Look-ups in named tables: a row name and a column name give one cell, copied from the table.

dad =
columns: vazazu, veg, tazoken
vemup: [196, 177, 54]
zogab: [135, 149, 92]
rut: [29, 63, 229]
gul: [85, 97, 0]
fad: [96, 87, 12]
nav: [107, 4, 207]
posefo: [9, 52, 219]
nin: [21, 49, 204]
vonet: [64, 116, 60]
pogete: [47, 85, 153]
dariga: [230, 217, 68]
dedu: [161, 77, 189]
gofumul: [98, 143, 159]

What is the vazazu of vonet in dad? 64
What is the veg of vemup in dad? 177
What is the tazoken of dariga in dad? 68
What is the veg of posefo in dad? 52
What is the vazazu of gul in dad? 85
What is the veg of gul in dad? 97
What is the veg of dedu in dad? 77
What is the tazoken of vonet in dad? 60

ropilub:
|  | rul | sili | bugurev | mepasev | siti |
|---|---|---|---|---|---|
| guk | 0.5 | 0.7 | 0.5 | 0.8 | 0.4 |
| rupi | 0.6 | 0.4 | 0.7 | 0.3 | 0.8 |
| dal | 0.6 | 0.4 | 0.7 | 0.3 | 0.8 |
| dotiro | 0.6 | 0.4 | 0.7 | 0.3 | 0.8 |
| zapivu | 0.5 | 0.6 | 0.5 | 0.7 | 0.5 |
| gari | 0.6 | 0.4 | 0.7 | 0.2 | 0.8 |
| nuzam | 0.6 | 0.5 | 0.6 | 0.4 | 0.7 |
| paziva | 0.6 | 0.6 | 0.5 | 0.6 | 0.5 |

siti of rupi = 0.8
bugurev of guk = 0.5
rul of rupi = 0.6
bugurev of nuzam = 0.6
sili of gari = 0.4
sili of zapivu = 0.6
sili of nuzam = 0.5
rul of dal = 0.6
rul of paziva = 0.6
siti of dal = 0.8
siti of zapivu = 0.5
rul of gari = 0.6
siti of dotiro = 0.8
sili of dal = 0.4
mepasev of paziva = 0.6
rul of zapivu = 0.5
sili of guk = 0.7
bugurev of zapivu = 0.5

nuf
|  | murorol | kepip | veb | mev |
|---|---|---|---|---|
| buf | 7.84 | 6.38 | 2.64 | 5.35 |
| doz | 5.43 | 1.67 | 1.55 | 5.92 |
| mot | 5.59 | 1.82 | 1.52 | 5.91 |
| koz | 8.49 | 6.27 | 2.43 | 5.61 |

buf, kepip: 6.38
koz, mev: 5.61
mot, kepip: 1.82
mot, mev: 5.91
koz, veb: 2.43
doz, murorol: 5.43
doz, kepip: 1.67
doz, mev: 5.92
buf, murorol: 7.84
Which row has the largest murorol? koz

lik
         gufum  kibuk  gusizok  vas  resena
durikat    170     73      162   71     112
buvebek    110     88      182  103      55
rigosu      61    163      114  217     125
dapa       180     39      109   40     164
zona        96     81       51  126     189
motina      97     68       32   94     158

gufum of dapa: 180
gusizok of dapa: 109
kibuk of buvebek: 88
kibuk of durikat: 73
vas of zona: 126
kibuk of zona: 81

Table fuz
            fef    teme     fak
zedilan   1.102   2.378   0.415
sed      -1.612  -1.944  -1.484
dalusot  -0.842  -2.720   1.666
kon      -2.754  -1.440  -3.692
pubibus  -5.114   0.661   1.206
tufupo    0.703  -1.587   2.872
garulad   4.286  -3.553  -3.843
rusivo    2.476  -2.299  -1.014
mezed     5.403  -1.877   2.735
kunotoz   4.142  -1.623  -4.664
zek       0.626   3.288   1.359
bes      -0.101  -0.407  -0.664
gupipap  -0.992   4.007   1.400
rig      -0.822   1.198  -1.755

bes, fef => -0.101
zedilan, teme => 2.378
kon, fak => -3.692
rusivo, teme => -2.299
zek, fak => 1.359
sed, fak => -1.484
sed, fef => -1.612
zedilan, fak => 0.415
Row with the largest fef: mezed

Table fasuf
	tesafu	vodi	lenekup	sibevoz	takik	naf	dosifu	zef	ditol
sape	8372	5699	3821	9067	5272	6397	2921	6763	6438
muv	3160	6275	7342	6352	8133	8324	5093	9509	5931
puzuva	4587	3243	9762	8794	5911	6916	3127	7486	6412
gon	8286	6706	4487	8348	6558	7440	3555	8255	6293
duva	8258	163	7474	5048	2160	2254	4938	951	4860
zez	5489	4501	3482	1970	4463	3488	7291	2780	4200
regeni	3790	6653	6160	9246	4093	5347	2606	5261	6319
sur	4988	7308	3734	9214	4133	5387	2629	5327	6354
kotun	8286	5390	8262	2785	3464	2792	6586	1761	4323

dosifu of kotun: 6586
zef of zez: 2780
lenekup of kotun: 8262
vodi of puzuva: 3243
dosifu of duva: 4938
zef of duva: 951
naf of muv: 8324
naf of regeni: 5347
takik of puzuva: 5911
sibevoz of gon: 8348
sibevoz of regeni: 9246
takik of zez: 4463
takik of regeni: 4093
naf of sape: 6397
ditol of zez: 4200
zef of kotun: 1761
tesafu of zez: 5489
lenekup of regeni: 6160
dosifu of sape: 2921
vodi of sape: 5699
Row with the largest dosifu: zez

zaz =
,rezosat,nadete
gub,137,173
lefav,153,47
vik,197,143
biz,140,175

biz, rezosat => 140
vik, rezosat => 197
biz, nadete => 175
lefav, rezosat => 153
gub, nadete => 173
vik, nadete => 143
lefav, nadete => 47
gub, rezosat => 137

Table dufez
|  | los | nusef | domavi | seb |
|---|---|---|---|---|
| tigu | 214 | 124 | 129 | 115 |
| gipeg | 192 | 139 | 125 | 117 |
| tonivor | 157 | 40 | 168 | 209 |
| nov | 250 | 187 | 99 | 139 |
| soz | 98 | 192 | 200 | 96 |

What is the nusef of soz in dufez?
192
What is the los of tonivor in dufez?
157
What is the nusef of nov in dufez?
187
What is the nusef of gipeg in dufez?
139
What is the los of soz in dufez?
98
What is the seb of gipeg in dufez?
117
What is the domavi of soz in dufez?
200
What is the domavi of nov in dufez?
99
What is the seb of soz in dufez?
96
What is the los of gipeg in dufez?
192
What is the seb of nov in dufez?
139
What is the los of tigu in dufez?
214
What is the seb of tonivor in dufez?
209
What is the nusef of tigu in dufez?
124
What is the nusef of tonivor in dufez?
40
What is the domavi of tonivor in dufez?
168
What is the domavi of gipeg in dufez?
125
What is the domavi of tigu in dufez?
129

vob =
	zelopu	zufovo	dupenog	duno	lobuke	vez
sume	37.80	42.91	90.82	66.81	1.86	-29.40
loboz	50.17	45.03	81.83	57.95	3.95	11.92
faf	50.71	30.87	-8.61	52.36	49.82	88.78
rozuf	8.13	38.08	-9.69	77.90	31.90	11.52
rom	39.13	29.85	34.00	64.46	17.64	4.51
puzopa	30.82	12.49	-43.01	26.78	34.10	52.96
ripaz	9.49	29.03	-0.84	11.54	61.69	37.30
meluz	35.40	50.62	-3.83	-11.35	45.58	79.65
mukap	24.78	18.37	-15.25	87.46	24.02	68.52
vak	22.75	31.45	25.86	-4.15	3.54	48.47
gube	38.82	37.18	-37.34	0.04	46.74	27.27
riva	27.03	29.51	0.37	-87.09	47.30	39.68
vedovaf	21.62	12.07	46.19	51.64	17.82	-17.97
tedudon	40.80	49.71	23.89	73.06	-17.02	58.73

What is the lobuke of meluz in vob?
45.58
What is the duno of riva in vob?
-87.09
What is the zelopu of loboz in vob?
50.17
What is the zufovo of tedudon in vob?
49.71
What is the lobuke of vedovaf in vob?
17.82
What is the zufovo of rom in vob?
29.85
What is the lobuke of riva in vob?
47.30
What is the dupenog of meluz in vob?
-3.83
What is the vez of rozuf in vob?
11.52
Row with the largest lobuke: ripaz

Table kuz
	rilosu	lur	vizotam	puda
rozov	494	557	783	214
ful	208	558	394	583
nemebiv	653	780	360	891
samun	564	409	495	430

rilosu of samun is 564
puda of samun is 430
puda of rozov is 214
lur of samun is 409
lur of rozov is 557
lur of nemebiv is 780
rilosu of rozov is 494
rilosu of ful is 208
puda of ful is 583
lur of ful is 558
vizotam of samun is 495
Row with the largest puda: nemebiv

kenavi:
         moru  dizun  viduti
zap     44401  78445  -97076
losare   9315  85198  -98473
nis     16541  83595  -99231
ris     30633  82104  -98230
zago    57909  73928  -95170
fuz     37421  80889  -98564
vetu    51602  77286  -96271
gupa     1895  85753  -97443
rodir   23104  83113  -98584

losare, viduti => -98473
fuz, dizun => 80889
fuz, viduti => -98564
nis, moru => 16541
losare, dizun => 85198
vetu, moru => 51602
rodir, moru => 23104
ris, moru => 30633
rodir, dizun => 83113
nis, dizun => 83595
zap, viduti => -97076
ris, dizun => 82104
Row with the largest moru: zago

bekot
        timaz  tal  sab  velufed  vulu  bovubi
rez       189  165  116      212   157     219
tudulo    143  147  198      140   177     113
luked     135  147  197      190   168     172
dupor     140  141   94      167   171     162
terufi    146  149  188       82   120     120
pudar     140  145  139       68    71     144
gok       152  146   63      162   154     163

gok, velufed => 162
rez, timaz => 189
terufi, bovubi => 120
dupor, vulu => 171
pudar, vulu => 71
terufi, velufed => 82
rez, vulu => 157
gok, timaz => 152

vekepim:
|  | didil | zesoze | tedamo |
|---|---|---|---|
| mepome | 234 | 60 | 163 |
| lud | 92 | 116 | 87 |
| momip | 153 | 157 | 149 |

didil of momip is 153
didil of lud is 92
tedamo of lud is 87
zesoze of momip is 157
tedamo of momip is 149
didil of mepome is 234
zesoze of lud is 116
zesoze of mepome is 60
tedamo of mepome is 163
Row with the largest didil: mepome

ked.csv
,nonufuz,fif
sel,114,143
rapur,156,125
val,148,50
tevezu,114,192
mek,157,67
dapoba,147,50
mive,127,206

nonufuz of rapur = 156
nonufuz of mive = 127
fif of rapur = 125
nonufuz of tevezu = 114
fif of tevezu = 192
nonufuz of mek = 157
fif of val = 50
nonufuz of sel = 114
nonufuz of dapoba = 147
fif of dapoba = 50
nonufuz of val = 148
fif of mek = 67
fif of mive = 206
fif of sel = 143

gogas
|  | gigenan | lusa | pabi | fef | geg |
|---|---|---|---|---|---|
| tepul | 8.1 | 4.2 | 8.7 | 4.8 | 5.1 |
| regugon | 7.3 | 2.3 | 7.1 | 5.1 | 6.1 |
| gor | 5.4 | 2.3 | 5.4 | 4.9 | 5.6 |
| nerum | 5.3 | 1.2 | 6.7 | 4.4 | 6.8 |
| novi | 6.8 | 1.9 | 2.7 | 4.3 | 6.9 |
| sonomif | 9.5 | 5.3 | 2.9 | 4.7 | 6.1 |

fef of nerum is 4.4
geg of sonomif is 6.1
lusa of sonomif is 5.3
fef of sonomif is 4.7
gigenan of gor is 5.4
pabi of tepul is 8.7
pabi of sonomif is 2.9
lusa of gor is 2.3
gigenan of regugon is 7.3
geg of nerum is 6.8
fef of tepul is 4.8
geg of tepul is 5.1
lusa of nerum is 1.2
gigenan of nerum is 5.3

